(in the rows, 128 means zero)
A single turn carries every row of the set below to another of its rows. Some are shown first; where does it send the rows asked next?
vibi: [137 116 126 120 138 122 129  84 141 130 141 114]
Nep: [123 137 142 116 113 117 127 154  83 126 143 113]
seke: [134 123 120 160 105 109 123 145  92 121 135 127]
damot: [131 125 119 158 102 108 124 138  93 126 130 129]
dodon: [124 127 143 111 139  89 106 158 150 128 143 123]
las: [132 139 148 149 156 100 139 136 134  98 171 124]
nuro: [120  99 118 126 135 110 113 144  87 133 120 110]
kize: [119 154 105 103 161 126 138 126  95 131 125 116]
Nisib: [160 142 118 142 144 154 122 144  96 119 153 128]
let: [134 176 106 146 144 119 137 138  98 112 146 127]
mumaf: [124 104 127 133 149 115 116 183 117 125 142 137]
fus: [ 99 128 132 150 122  96 129 141 116 149 136 155]
Mafid: [142 143 125 161 169 118 103 125  93 135 142 117]
mokoz: [108 129 136 127 118  90 115 141 147 119 160 145]
kaso: [158 130 131 135 144 129 118 122 140 105 170 109]
ses: [120 139  85 149 163 113 127 119  98 124 125 129]
dabe: [131 104 139 140 124 101 144 158 116 100 143 144]
vozuf: [136 118 131 118 155 136 136 117  82 101 157 123]
pibos: [113 149 148 140 141  93 147 102 136 133 146 130]
Toniv: [135 126  90 140 160 114 140 123  99 101 123 123]
rikep: [123 143 122 127 151 135 103 114 138 149 169 116]
Bofa: [154 144 132 132 175 116 107 138 129 104 132 160]
Kovu: [149 138 131 111 156 133 127 131 127  98 138 170]
nulet: [132 122 158 111 123  97 149 150 117 123 120 130]
tafe: [118 111 116 120 122 105 109 147 157 136 135 145]
Vivu: [114 122 139 120 114  89 125 136 148 112 154 145]
Gana: [127 156 124 119 156 131 114 123 127 131 135 177]
palok: [118 102 117 130 138 111 107 149  86 136 125 111]
sulav: [147 146 118 129 128 148 135 110  99 147 126 134]
munil: [111 143 147 137 141 100 115 174 114 144 148 135]
muko: [121 148 134 123 178 114 105 126 118 114 148 166]
Minu: [150 119 132 106 141 134 132 108 139 113 155 107]
dato: [126 105 118 119 124 107 112 154 157 122 139 142]
vifa: [113 107 129 116 128 108 136 143 120 152 108 142]
repu: [141 167 112 132 134 116 154 121 101 109 129 126]
paner: [128 152 130 123 162 126 120 145 147 163 133 119]
rafo: [143 147 133 123 162 112 118 111 130 128 110 163]
Nin: [109 139 124 128 155 133 120 104  82 142 155 132]
razuz: [121 100 111 121 140 131 152 112 141 123 137 145]
saze: [118 142 140 118 113 116 123 151  82 135 143 114]
Nuno: [135 125 118 144 159 127  99 121 137 122 175 113]
gadog: [127 148 105 108 169 129 133 146  94 111 140 112]
Sof: [156 128 139 109 157 127 142 150 145 123 130 111]
zeze: [157 126 135 138 153 115 133 103  95 120 116 113]
biri: [133 134 142 105 167 112 128 107 119 103 128 163]
Rebu: [133 147 127 133 132 124 118  92 143 149 151 119]
mura: [123 127 143 105 132  88 112 146 152 133 132 124]
zedul: [112 114 103 145 159 136 123 142 139 130 168 145]

saze -> palok
vibi -> Rebu
nulet -> vifa
Now find these:
tafe -> mokoz
zedul -> las
Kovu -> biri
repu -> kize
Nisib -> vozuf

A single turn carries every row of the set below to another of its rows. Some are shown first; where does it send the rows asked next?
Lag: [129 114 116 105 142 165 109 172 108 126 125 151 160 157 131 167 163 143
 135  98 110 150]
kolu: [130 130 101 132 137 165 123 110  97 137 113 118 143 108 132 157 141 163
 159 119  98 127]
Gad: [126 122 155 127 101 153 130 120 125 113 151 100 125 126 167 155 120 143
 167  95 127 136]
Bem: [113 169 109  90 136 133 139 152 128 117 105 139 128 146 142 150 125 123
 164 108 104 118]
zefa: [123 129 101 144  95 175 141 144 111 166 144 126 119 134 125 148 127 159
 120  95 154 155]
sidod: [123 126  96 136 119 167 120 113  98 141 111 116 143 107 141 172 135 156
 159 124 106 137]
Dak: [115 168 115  95 137 130 139 154 113 117 100 142 148 141 147 148 127 130
 162 102 123 117]
Vita: [105 122 114 123 106 144  93 164 138 121 129 121 137 148 136 128 137 124
  80 135 140 135]
nosit: [103 122 111 124 112 138 101 156 122 130 133 108 138 156 140 135 132 122
  73 138 119 140]
tede: [108 168 107  85 137 125 145 150 118 125 105 128 135 158 130 153 125 124
 155 110 112 118]
milu: [111 115 150 131 104 149 132 124 123 128 163 104 123 126 178 154 123 143
 165 112 138 145]
tufu: [ 98 157 115  89 141 135 133 162 124 121 100 145 130 143 136 139 135 122
 156 101 114 118]
Bira: [110 125 125 129 101 151  89 152 126 124 129 119 137 146 136 119 129 139
  80 131 143 151]
Vuzas: [129 118  96 138 109 173 140 153 122 176 138 127 114 139 132 144 129 148
 114  97 151 158]
nusug: [124 124 157 117  90 158 136 127 129 131 163  92 124 126 162 162 123 150
 153 114 134 138]
kebe: [110 124 149 122  93 153 138 131 121 126 165  84 126 141 159 175 121 139
 154 107 130 135]
lesu: [117 112 114 109 147 165 112 174 109 137 141 161 149 152 132 162 164 148
 122 102 103 147]
loda: [114 133 126 134 120 151 103 158 140 127 122 122 146 146 139 114 142 126
  83 133 138 150]

tufu -> Bira
tede -> nosit
Now find these:
kolu -> lesu
Vita -> nusug
Vuzas -> sidod
milu -> Dak

